(in the rows, 128 means zero)
Where one turn sends some rows of the set: a few examples, then the rows asked
Vob: [134 139 109 134 146 155  93 133 142 118  93 166 130 102]
nomu: [136 135 109 116 122 132 133 118 137  99 110 166 164 118]
bofa: [121 122 116 133 126 120  84 148 143  88 115 112 134 124]
pepuf: [141 109 107 127 119 144 120 170 148  86 137 153 111 132]
Mas: [132 111  96 127  95 130 119 158 105 132 114 134 138 116]
mez: [100 129 107 159 137 125 111 140 147 110  86 131 118 125]
Fovu: [156 129 115 133 119 144 135 142 136 123 139 162 109 106]
Lis: [147 122 118 133 123 142 143 155 177 121 113 147 141 133]
detar: [158 117 104 133 114 128 123 146 147 131 133 140 101 103]
lekaz: [129 109 120 157 131 141 123 153 103  95 105 153 114 124]
solol: [143  89 107 147 123 134 116 133 131  95 112 131 166 115]
daz: [117 117 114 166 141 129 110 138 157 117 101 118 119 115]
movu: [126 121 105  93 126 132 104 158 129 103  97 161 144 116]
kigir: [126 156 102 128 129 132 125 131 135 112 125 106 117 120]
Pusa: [113 140 104 118 124 134 131 123 135 117  98 153 166 118]

pepuf -> movu
daz -> Fovu
nomu -> mez
Where do these go?
Vob -> kigir
solol -> lekaz

Where one turn sends some rows of the set: a few examples, then the rows asked
Nad: [ 80 148 121 120 135 128 120  86 136 113 138 151]
zira: [ 58 147 146 149 150 147 124  99 145 100 122 145]
kos: [ 78 167 149 107 148 157 146  94 137 139 112 133]
vone: [ 57 129 118 146 158 133 117 113 118 129 126 145]
boga: [ 72 164 142 141 139 172 142  92 140  97 139 133]
gek: [ 87 145 153 160 145 167 148 119 132 110 145 113]
fedu: [ 96 150 142 148 148 150 138 131  81 134 138 124]
tugud: [ 68 148 137 122 165 183 130 103 117 107 120 132]
kifa: [ 87 174 128 102 149 149 129 109 118 135  99 127]
zunag: [ 84 157 122 123 149 151  96 110 127  96 115 126]
dotif: [ 73 149 152 135 157 177 152 115 117 139 153 135]
nepe: [ 86 112 134 140 147 128 119  99 119 126 132 128]
zemos: [ 80 143 128 121 149 118 133 148 139 125 130 125]
posu: [100 142 124 152 145 149 137 142 116 125 148 110]
noki: [ 69 188 149 113 139 156 139 114 110 106 117 136]
balub: [ 96 135 157 144 131 138 123  87 102 125 138 125]
kedo: [ 93 157 146 144 135 142 133 128 127 147 167 131]
Kotul: [ 67 149 159 166 158 161 135 127 111 113 122 128]
vazep: [ 91 160 154 141 146 133 131 137 142 147 114 115]
kimim: [100 162 129 136 130 126  98 125 133 120 145 126]
Bezu: [ 63 177 122 117 147 134 125 140 123 113 115 138]
Rufi: [ 89 160 172 114 135 156 156 106 118 114 132 121]
Fak: [ 81 159 165 131 145 147 148 111 151 146 121 126]
ber: [ 75 166 156 152 132 149 124  93  90 127 135 140]
vopup: [ 94 169 131 123 148 134 119 135 122 140 101 116]
dol: [103 149 119 118 134 129 128 106  97 135 148 137]
pifid: [ 77 174 106 121 136 156 127  97 127 103 137 141]
Tem: [ 95 133 159 119 141 133 152 127 136 126 140 114]
segi: [ 94 160  95 128 140 141 124 128 113 120 143 127]
kurum: [ 50 163 131 153 149 146 120 109 101 129 127 152]

kedo -> dotif
Rufi -> noki
nepe -> balub
Where do these go?
gek -> boga
vazep -> Fak
fedu -> Kotul

Where one turn sends some rows of the set: a few examples, then the rows asked
fon: [110 111 119 152 110 100 109  96 133 137 132 121 124 126 111 135 119 134
 138 120 131 123 135 106]
maf: [103 112 155 126 124 110 111 110 109  98 135 135 139 130 132 111 130 120
 121 132 136 126 152 130]
beri: [142 153 127 145 105 145 114 122 134 111 113 137 127 151 151  79 127 129
 116 158 135 144 130 141]
potev: [125 156 115 149 139 115 120 116 148 157 131 108 108 120 128 128 105 102
 134 131 132 143 111  93]
zunem: [142 135 122 150  90 128  93 104 126 111 113 140 132 142 138  87 124 129
 123 155 138 128 131 147]
podim: [108 115 109 143 110 111 112  95 137 142 129 112 121 121 113 126 122 140
 137 121 135 116 145 108]
vudem: [147 163 132 126 146 123 125 103 113 140 111  88 115 140 140 114 113 108
 118 164 160 166 115 102]
donu: [105 116 150 125 118  87 105 115 109  95 122 148 131 135 138 120 126 119
 115 141 130 140 134 118]
Gim: [123 167 127 150 148 107 108 121 138 155 125 112 108 122 138 123 108  95
 128 128 131 140 116  98]
fited: [114 104 107 138  98  95 126  96 137 137 126 120 115 134 108 132 124 128
 135 135 135 126 125 101]
rer: [114 118 116 150 107 105 123  95 136 155 127 111 121 134 113 130 130 134
 133 118 134 117 141 104]
Pag: [121 131 160 134 129 119 146 114 111 123  87 112 136 141 168 111 146 123
 109 138 139 157 133 127]
tev: [125 159 114 142 143 119 107 122 145 154 122 106 106 110 138 122 105 104
 135 129 127 142 118 102]
fimov: [125 132 144 123 119 115 152 115 115 122  83 122 127 147 163 117 136 136
  97 151 152 154 136 113]
kam: [132 131 154 125 136 125 149 110 101 115  93 117 134 151 163 111 135 129
 110 145 149 162 133 123]
gefo: [126 149 126 153 128 104 120 131 148 158 118 116 101 117 135 138 104  96
 122 141 134 151 117  99]
Nas: [140 126 111 170 101 129 110 111 142 124 118 141 116 137 134  92 117 122
 140 145 132 124 121 146]
gogok: [138 148 116 168 108 135 105 116 153 126 129 121 113 132 131  89 111 109
 129 166 146 135 118 137]
pusef: [131 124 155 126 131 131 149 113 104 121  89 110 133 135 165 111 137 123
 111 144 147 154 142 136]
vot: [144 155 127 119 144 111 130 112 110 128 122 102 102 153 129 112 111 110
 117 173 162 165 123  99]
tirul: [147 155 124 112 147 128 125 101 109 134 112  84 114 136 140 104 118 105
 127 165 156 161 116 111]
nafan: [142 155 125 122 148 115 129  92 107 134 111  83 114 150 138 102 125 113
 124 164 160 157 114 102]
midap: [101 112 157 127 113 106 117 103 110  99 127 138 148 135 137 118 136 123
 114 133 138 130 141 121]
Kifof: [104 117 159 128 120  99 108 106 105 102 140 129 140 142 123 112 138 115
 122 135 130 133 143 122]
Zuz: [151 153 120 163 113 142 111 118 137 125 113 113 111 148 138  85 116 133
 127 169 146 155 131 139]

Pag -> Kifof
fimov -> donu
podim -> tev
Where do these go?
beri -> zunem
potev -> vudem

Where one turn sends some rows of the set: a few examples, then the rows asked
Puza: [131 124 130 138 137 101 124 147 160 162  99 147 126 118 118  96 108 136
 133 118 126 121 105 120 141 128 128 110 133]
garo: [127 144 136 131 125 125 124 116 119 123 131 146 100 124 135 120 106 144
 131 117 130 124 125 141  89 158 156 138 111]
rade: [127 133 158 139 100 149 154 121 154 141  88 147 111 132  98 129 129 123
 141 123 111 133 128 148 137 125 129 134 130]
pupun: [129 142 143 126  95 119 141 127 150 145 108  98 131 126 131 109 148 110
 144 111 124 121 145 138 117 120 118 156 153]
siku: [125 166 125 130 135 131 127 119 125 130 151 163 129 146 112 119  94 143
 148 151 124 108 130 144 107 142 137 160 143]
Mutu: [102 135  96 122 125 117 111 149 127 144 121 146 125 133 159 136 117 104
 142 132 120 115 110 129 132 148 118 155 141]
Miri: [143 169 142 117 122 112 144 104 138 114 124 146 132 128  89 150 129 123
 146 132 132  91 110 118 118 124 143 124 118]
sus: [147 134 130 129 128 129 118 116 158 151 120 158 153 154 101 129  92 118
 129  92 114 126 104 140 122 149 134 162 146]
pom: [126 140 149 131  83 120 128 129 143 151 110 108 118 129 133 111 146 113
 139 118 125 125 142 126 116 124 116 154 160]
Dis: [150 129 113 118 136  92 127 120 150 131 110 141 159 126 110 155 121 146
 140 127 128 104 152 127 105 142 127 124 138]
nuro: [155 142 116 146 113 115 151  87 134 156 130 146 127 126 124 101  97 158
 130 130 124 120 139 146 125 134 134 140 128]
sabid: [141 152 105 106 118 114 131 102 127 122 124 140 128 140 136 161 121 112
 127 127 113 124 103 143 156 142 131 147 104]
tes: [128 145 125 140  97 113 115 122 121 114 129 121 107 130 141 105 116 101
 132 141 104 111 123 120 137 126 136 139 111]
bozu: [142 169 146 122 113 111 132 114 139 129 127 146 135 130  94 157 131 131
 154 137 140  86 104 123 117 133 149 126 120]
tesi: [146 159 100 127  97 109 135 140 161 143  93 151 134 101 138 124 118 106
 144 128 142 104 114 132 136 140 137 125 152]
Dag: [121 144 128  97 153 147 107 136 137 125 123 141 120 130 124 131 119 156
 146 139 140 141 136 145 144 147 125 142 156]
kud: [127 141 117 102 158 137 106 137 134 130 116 137 124 137 128 137 125 156
 151 136 144 132 125 160 144 150 130 147 156]
muzo: [139 117 149 118 123 125 102 133 157 125 112 117 133 145 108 113 120 110
 143 104 123 150 123 141 160 130 127 153 136]
Mipus: [151 136 137 122 142 149 120 118 160 144 121 124 126 155 134 138 126 117
 118 103 109 105 137 126 160 143 115 151 127]
musi: [119 169 148 126 139 121  90 102 156 151 118 127 119 124 134 106 105 144
 138 126 135 108 113 148 126 138 140 155 167]
bepiz: [128 149 117 123 105  89 156 118 143 171 114 128 138 110 130 141 138 139
 142 125 128 115 108 119 130 117 128 114 135]

sus -> nuro
tesi -> Mipus
Dag -> bozu
Where do these go?
Miri -> pom
sabid -> tes
musi -> Dis
muzo -> siku

Where one turn sends some rows of the set: a few examples, then the rows asked
poki: [111 128 116 120 110 118 127 113 133 118 131  93 138 139 129 120 164 114
 119 144 126 141 118 117 117 146 136 127 153]
Voniv: [146 120 123 128 153 106 118 124 142 101 143 139 135 101 102 142 121 134
 100 124 126 148 149 137 108 121 131 125 147]
Rol: [123 141 134 115 141 139 116 128 133 153 115 121 100 121 141 151 128 121
 143 138 111 129 105 100 125  97 126 119 112]
rafet: [130 149 133 134 120 134  86 124 126 113 135 137 104 115 113 123 111 103
 120 124 156 123 130 134 125 141 106 108 135]
ret: [107 113 125 111 125 121 133 132 129 130 130  92 152 131 118 102 170 114
 124 146 131 129 144 123 118 139 127 125 133]
kop: [154 119 121 130 158 126 141 116 157 114 141 132 152 117 116 145 126 152
 118 105 130 128 147 149 135 124 118 129 143]
geza: [147 122 123 122 155 114 134 119 147  98 142 143 137 103 124 140 123 153
 114 113 116 141 143 134 128 120 132 130 157]
zez: [114 125 136 114 121 150 140 133 129 130 137 104 148 129 135 114 177 119
 130 148 128 128 152 145 119 120 121 143 138]
rap: [131 138 128 130 133 137 103 121 137 126 128 126 125 127 115 114 114 118
 135 108 160 103 132 134 147 148  95 102 124]
nazer: [126 139 136 117 146 148 123 130 137 161 115 118 110 125 140 150 132 123
 149 133 118 121 111 110 130  96 117 121 104]
vad: [154 117 121 137 155 117 124 121 154 117 141 128 149 115  94 146 124 132
 104 115 142 136 152 152 115 126 117 125 133]
felum: [125 134 135 119 147 140 116 133 136 165 114 113 112 126 125 147 130 113
 142 137 126 122 115 109 122 100 116 116  95]
puf: [143 107 113 146 135 123 138 127  97 151 131 148 141 148 135 121 119 117
 122 128 119 130 122 138 135 138 164 153 126]
pez: [126 137 138 114 139 144 116 131 128 115 131 141 120 112 137 103 119 136
 147 108 140 103 141 129 157 132 101 110 135]
zof: [121 137 132 118 143 131 109 131 132 157 114 116 103 121 127 148 126 111
 137 141 120 131 107 100 117 102 125 114 103]
sofu: [141 105 115 143 138 120 137 132  93 150 132 149 140 143 133 116 119 116
 121 132 116 130 127 135 133 136 165 152 124]
sube: [143 106 117 145 137 125 135 134  93 152 134 150 140 142 131 120 121 111
 119 135 120 131 131 142 129 133 163 155 122]
kozu: [118 140 127 122 105 148 134 115 132 117 139 105 134 138 147 132 171 118
 124 146 123 139 127 139 118 128 130 145 158]
Rin: [146 108 115 148 134 128 136 129  97 153 133 148 141 148 133 124 120 113
 121 131 122 130 126 144 131 134 161 156 123]
suli: [125 148 142 116 127 142  98 133 117 102 137 153 100 101 136 113 116 120
 133 125 135 121 140 129 135 124 111 115 147]

sube -> sofu
suli -> pez
Where do these go?
vad -> Voniv
poki -> kozu
zof -> Rol

Where one turn sends some rows of the set: a few examples, then the rows asked
tad: [131 119 124 136  86 120 114  97 124 113 175 112 123 139 152 134 159 131
 123 118 136 119 130 136 138 143 150 137 153]
lum: [135 133  99 131 110 124 110 106 134 144 148 142 114 154 160 158 138 141
 109 123 143 127 139 112 117 168 140 129 146]
gif: [124 125 134 134 121 117 124 139 158 153 102 147 122 107 122 131 121 131
 121 140 108 135 117 136 124 103 109 140 110]
Fafod: [135 121 120 133 106 126 112 105 122 112 172 129 112 142 149 152 147 128
 131 108 136 106 118 117 128 144 143 141 165]
nesu: [125 115 117 149  94 147 113  95 137 117 159 123 118 134 153 130 150 130
 120 115 138 101 135 125 124 155 141 139 146]
Tor: [122 132 131 109 147  92 130 116 139 158 136 123 122 126 112 123 132 132
 140 144 109 160 117 149 141 109 106 140 131]
pul: [121 127 130 116 120  97 140 118 144 157 116 110 118 125 114 143 125 135
 132 142  99 159 111 143 126 100 109 140 127]
Fiz: [122 126 133 127 144 109 126 128 148 142 134 140 112 107 110 115 135 128
 153 140 109 141 112 144 141 103  99 144 131]
menep: [129 139 118 117 102 111 110 103 115 125 165 136 131 158 159 149 146 143
 124 118 142 125 126 122 128 147 155 132 160]
lok: [131 138 107 125 124 133 117 110 133 138 141 143 132 159 152 152 127 148
 114 127 146 123 132 106 112 166 139 134 148]
mitu: [120 125 132 133 146 121 117 126 154 152 117 145 120 105 121 111 129 121
 130 144 118 137 124 143 134 121  94 141 112]
Raguz: [135 116 122 129 111 125 111  97 127 136 172 124 125 154 149 148 141 133
 102 106 136 113 134 120 132 150 156 141 152]
gumuv: [118 132 133 128 108 112 130 137 148 160 110 128 124 108 119 126 132 140
 127 142  97 131 128 156 135  90 124 134 116]
Razum: [131 118 114 156  91 153 117 114 143 116 149 118 122 122 146 125 152 133
 118 131 139  99 141 135 129 154 136 135 136]
sepod: [120 136 125 117 132 110 132 129 136 162 100 116 112 118 123 158 119 124
 128 138 100 133 112 136 117 107 100 137 128]
siz: [117 136 132 124 123 110 117 126 142 162 125 127 124 109 111 114 142 124
 134 149 103 123 130 172 147 108 113 125 122]
luk: [137 145 112 110 117 109 121 118 114 134 161 127 131 163 146 163 139 150
 125 126 138 128 126 121 129 145 151 132 165]
gones: [124 128 138 133 110 108 134 116 140 139 123 140 120 127 119 106 131 125
 160 149 103 150 101 137 134  95 117 131 132]
Siv: [131 135 101 148  86 131 107 116 139 117 145 150 112 131 165 138 155 142
 131 133 146 120 136 123 121 159 136 125 142]
tol: [123 146 108 128  96 130 115 108 127 135 136 127 145 150 162 134 145 150
 111 143 147 126 147 134 122 164 146 124 134]
zir: [125 140 109 144  89 137 116 116 134 103 137 139 131 130 159 130 152 142
 137 144 151 122 128 126 118 158 129 128 142]
sisa: [121 126 130 136 135 140 138 116 131 164 116 113 106 124 122 120 120 114
 141 130  92 110 122 134 131  99 115 140 131]
Pog: [114 153 127 114 131 105 112 129 130 158 109 139 124 112 124 128 137 122
 143 155 111 128 120 161 133 119  99 119 127]
Vosen: [130 143 102 133  93 120 109 112 126 134 146 136 124 143 175 142 153 146
 112 134 146 133 149 129 126 160 145 125 137]
koz: [120 126 130 130 117 111 139 133 154 146 115 133 114 112 111 130 127 142
 147 138  99 142 110 138 126  90 111 143 128]
viros: [134 116 140 127 135 112 121 109 142 168 112 136 125 138 124 127 109 103
 107 141 108 144 112 126 129 121 111 133 114]
Lupo: [126 126 133 120 123 102 126 125 147 164 102 124 127 120 125 144 119 124
 106 145 108 151 118 141 124 113 106 136 109]
vofef: [143 117 106 130 103 113 120 101 135 142 176 116 107 155 141 157 147 141
 115 115 129 130 137 124 135 149 152 135 157]
femot: [139 119 108 147  80 120 117 111 139 116 173 124 105 131 145 137 164 142
 135 124 133 123 134 135 139 140 148 131 154]
zul: [119 127 128 121 144 119 124 118 146 176 129 120 112 120  99 126 130 124
 132 134  95 116 128 157 140 111 111 134 131]
sigek: [130 116 140 123 117 100 136  99 138 159 129 110 124 140 115 118 124 114
 129 146  99 159 109 143 138 106 118 133 126]
nenem: [138 139 100 121 113 110 118 111 118 135 163 128 109 154 160 165 146 144
 125 120 138 133 132 116 127 151 144 134 161]
bolot: [124 135 112 131 113 137 109 101 128 128 150 148 127 153 163 143 137 141
 120 114 144 110 132 108 115 159 145 137 151]
zivur: [128 128 138 137 128 121 119 126 145 147 106 166 122 124 128 114 116 115
 138 144 112 134 104 121 124 109 109 133 120]
ral: [147 112 119 126 118 119 122 109 135 139 177 114 124 158 127 154 136 141
 105 114 132 122 132 122 138 145 155 142 156]
Nibal: [141 114 123 145  83 122 121 115 136 105 174 110 122 127 135 131 161 136
 128 131 136 121 127 141 144 138 144 135 150]
Gan: [120 136 114 138  88 132 112 101 124 106 153 136 125 137 166 131 156 139
 140 126 145 116 127 126 120 151 140 133 151]
zarin: [118 124 126 126 125 121 141 123 149 169 112 109 111 118 109 138 122 137
 129 132  90 128 124 144 125  96 115 143 126]
lini: [125 152 138 115 120 102 120 132 109 161 109 131 132 127 145 125 129 115
 126 151 106 134 121 151 141  99 125 123 121]
somit: [145 117 117 138 112 132 122 123 129 114 174 117 107 134 130 155 146 133
 134 113 130 101 120 122 136 135 141 143 167]
fazi: [119 131 131 116 148 104 121 113 145 168 118 129 131 124 123 119 125 125
 117 148 116 155 128 148 135 126 100 137 113]
fuvep: [141 117 104 143 107 130 122 113 135 126 175 120  95 136 145 152 152 139
 131 110 129 113 134 119 134 141 144 143 161]
ded: [120 133 136 135 117 130 128 123 131 171 113 125 128 122 132 103 128 122
 122 143  97 119 137 151 141  96 133 131 113]
nik: [133 120 106 156  87 140 114 113 143 125 158 128 109 124 159 129 159 141
 118 124 137 113 150 131 133 150 146 134 137]
vadan: [120 133 116 133  90 131 111  93 129 130 152 131 138 151 164 128 149 144
 113 126 143 120 143 130 124 158 153 131 140]
pinuf: [126 144 131 117 138 112 130 125 107 155 112 118 110 128 136 143 122 106
 145 139 101 125 105 134 129 101 107 132 140]
las: [116 144 122 111 153 113 120 121 134 170 114 131 113 124 112 141 124 121
 141 140 105 121 118 146 126 121  97 128 136]
mamus: [121 145 132 119 115 102 122 143 134 154  98 135 124 109 132 145 128 128
 126 148 107 136 116 150 127 101 110 129 117]

pinuf -> zivur
gumuv -> pul
Raguz -> vadan
Where do these go?
Fiz -> las
ral -> tol
nenem -> Siv

